rotation steps, each row followed by its count of steps:
The counts run from 0 to 172.
[115  96 192 144 105  88 144 100 152  62 116 128 128  81 137  87 108 133
 142 128 105 153 158 146  91 140 134 105  97 142  99 118 157 139 135 140
 137 161]
150
[127  97  95 191 141 143  85  94 121 142  81 114 109 100 128 112 124 133
 121 172 148 110 119 143  67 124 190 138 119 138 116  98 136 149  95 144
 132 126]
91
[172 109 200 147 113 142 101 132  92 109 135 178 107  93  75 125 100 162
 122 140 116 131 141 140 120 157 170 124 113 140 116 145 164 115 123 110
 129 135]
2
[108  96 146 205 132 128 102 138 140 138 124  94 130 101  89 127 159 124
 147 134 102 169 131  84 121 116 165 166 165 142 133  87 133  99 103 117
 116 139]
167
[122  74 171 106 155 161 140 102 138 116 112  83 137 101  77 120 153 152
 128 112  91 113 156 129 110 104 161 150 181 141 131 120 123 142 122 151
 126 158]
159
[ 98 116 141 190 112 115  88 148 118 155 116  91 130 101  97 120 164 112
 122 153 117 160 145 109  97 139 191 146 163 120 109  97 121 102  85 116
 116 122]
60
[123  96 127 184 147  69 120 147 112 145 124  89 117  84 117 103 143 134
 169 157 131 150 120 122 123 172 181 134 137 138 100  67 132 127 143 127
 134 125]
172
[108  75 187  88  87 133  94  84 110 134 129  96 117  98 109 140  76 125
 131 115  94 134 151 156  87 152 132 113 120 116 137 142 142 133  89 124
 135 149]
77
[151  97 134 141 123 165  80 131 117 112  85 109 108 101 112 128 167 129
 159 136 100 120 119 144  89 120 189 162 152 122 158 121 110 140  79 120
 111 100]
86
[161  82 150 154 111 132 142 152 109 142 133 131 112  74  83 172 147 150
 158 131 137 159  99 102 126 125 172 115 164 144 133 123 187 130 150 126
 121 152]
137
[158 102 179 164 124  99 134 165  96 120 138 132 135  97  96  93 162 143
 152 144 129 148 117 129 137 173 199 120 172 135  87 105 136 119 142 117
 110 106]
33
[123  78 144 130 175 158 143  81 166 131 112 101 120 102  75 102 137 156
 125 130 104 115 150  95 117 102 157 144 117 149  89  84 135 139 148 150
 140 173]
19
[164  90 161 145 103 132 143 153 132 144 135 132 120  85  75 184 151 143
 150 126 125 165 113  91 118 119 162 120 161 137 138 129 194 121 132 132
 116 161]
136
[142  94 150 138 124 100 107 125 145 169 108 134 128 110 145  96 122  87
 161 168  85 141 150 112  99 176 154  90 114 131  88  64 143 148 118 132
  96 130]
68
[127  90 122 148 109  96 112 126 126 161 118  94 132 108 148  91 144 101
 163 162 125 143 105 116 109 171 181 104 133 131  86  58 126 142 131 125
 105 112]
66
[132  99 163 121 102 145 129 150 151 147 135 122 116  97  45 158 167 140
 128 126 116 170 128  79 121  98 172 132 127 130 102 117 156 102 125 118
 121 161]
134
[134  76 174 185 128 107 136  94 118  67 136 140 131 122 138  73 108 146
 141 135 142 148  93 117 129 165 168 139 134 132  76 106 145 126 141 116
 119 131]
146
[138  68 176 200 135 114 150 116 106  88 112 166 111 104 143 115 106 137
 151 137 133 141 119 121 126 164 159 121 144 132 110 120 178 124 130 136
 110 139]
144
[189  89 180 119 124 149 109 123  98 120 156 160 104 121  64 124 111 169
 141 120 110 137  97 113 134 158 175 137 121 127  97 130 154 116 130 104
 126 130]
0
[105  93 177 145 102 112 135  68 149 100 129 106 158  83 138  78 101 118
 130 134  98 138 157 155  94 132 117  94 121 162 120  94 141 148 137 144
 125 160]
43
[154  87 152  76 111 127 113 134 156 170 120 132 102 108  95 169 119 113
 155 132  93 148 132  99  92 150 148  96  88 108  93 122 171 141 114 133
 132 160]
102
[119  73 168 102 123 126 125  74 163  89 138  72 146 110 121  93 126 132
 171 100  69 155 120 127 109 128 129 141 138 141 127  89 119 143 120 133
 129 150]
46
[136 105 141 175 135 151 118 109 125 144 165  93 155  88  65 148 127 148
 107 136 113 139 139 131 103 111 154 139 193 163 149 114 156 145 119 145
 133 165]
163
[ 91  94 148 201 125 134 108 120 122 140 117  80 127  82  79 126 151 138
 129 140 119 148 134 105 127 109 161 159 164 142 136  84 125 109 107 116
 124 140]
166
[165  99 191 200 133 128 131 132 120 126 116 188 114  97 112 117 130 133
 140 156 109 141 149 100 136 157 170 118 136 150 112 105 176 108 132 121
  93 140]
142
[140  93 196 182 127 107 145 144 107 113 104 162 127  86 138 103 132 115
 147 156 113 132 170 145 116 163 171 102 169 139 105 113 167 138 133 143
  99 140]
36
[118  63 182 169 132 114 158  99 110  92  98 130 132 112 160  88 126 120
 144 137 123 129 129 137 118 161 166 119 181 128  94 111 146 141 131 142
  97 128]
38
[154 103 147 105 134 122 108  97 149 123 170  74 153  80  89 116 111 143
 153 121  71 145 136 156  89 137 125 122 145 162 151 103 136 160 127 144
 153 157]
49
[187 110 191 134 119 149  98 130  97 121 160 171 111 106  63 123 106 159
 124 135 110 131 124 124 132 166 175 126 113 140 104 136 157 116 129 106
 128 135]
1
[118  77  92 118 115 108 111  99 145 160 117  87 108 113 117 128 111 128
 145 145 150 151  86 111  79 140 163 114  80 117  73  97 156 152 124 133
 155 151]
98
[132  69 175 194 130 112 157  98 103  75 121 146 123 109 148  95 102 149
 150 131 144 141 103 119 128 165 166 129 146 132  88 115 167 124 142 128
 116 140]
145
[158  65 145  69 115 131 133 126 110 157 127 124  94 107  96 173 104 138
 148 121 123 131 101 115  97 156 161 101 131 110 105 145 180 146 128 127
 137 151]
104
[131  85 149 136 167 147 134  94 185 131 144 118 134 119  77 147 123 145
 127 127  81 144 145  79 110 113 136 150 138 139 100 104 163 137 122 147
 134 189]
21
[139  70 187 144  82 168 114 107  82 106 105 153  98 102 113 151 104 144
 126 128 140 129 105 135 109 129 172 125 145 116 138 159 168 117  99 112
 113 128]
111
[163 103 119 137 150 136 150  93 176 107 124 119 147  92 113 110 137 149
 146 144 107 127 121 134  81 101 158 117 126 168 113  97 163 181 157 169
 142 163]
16
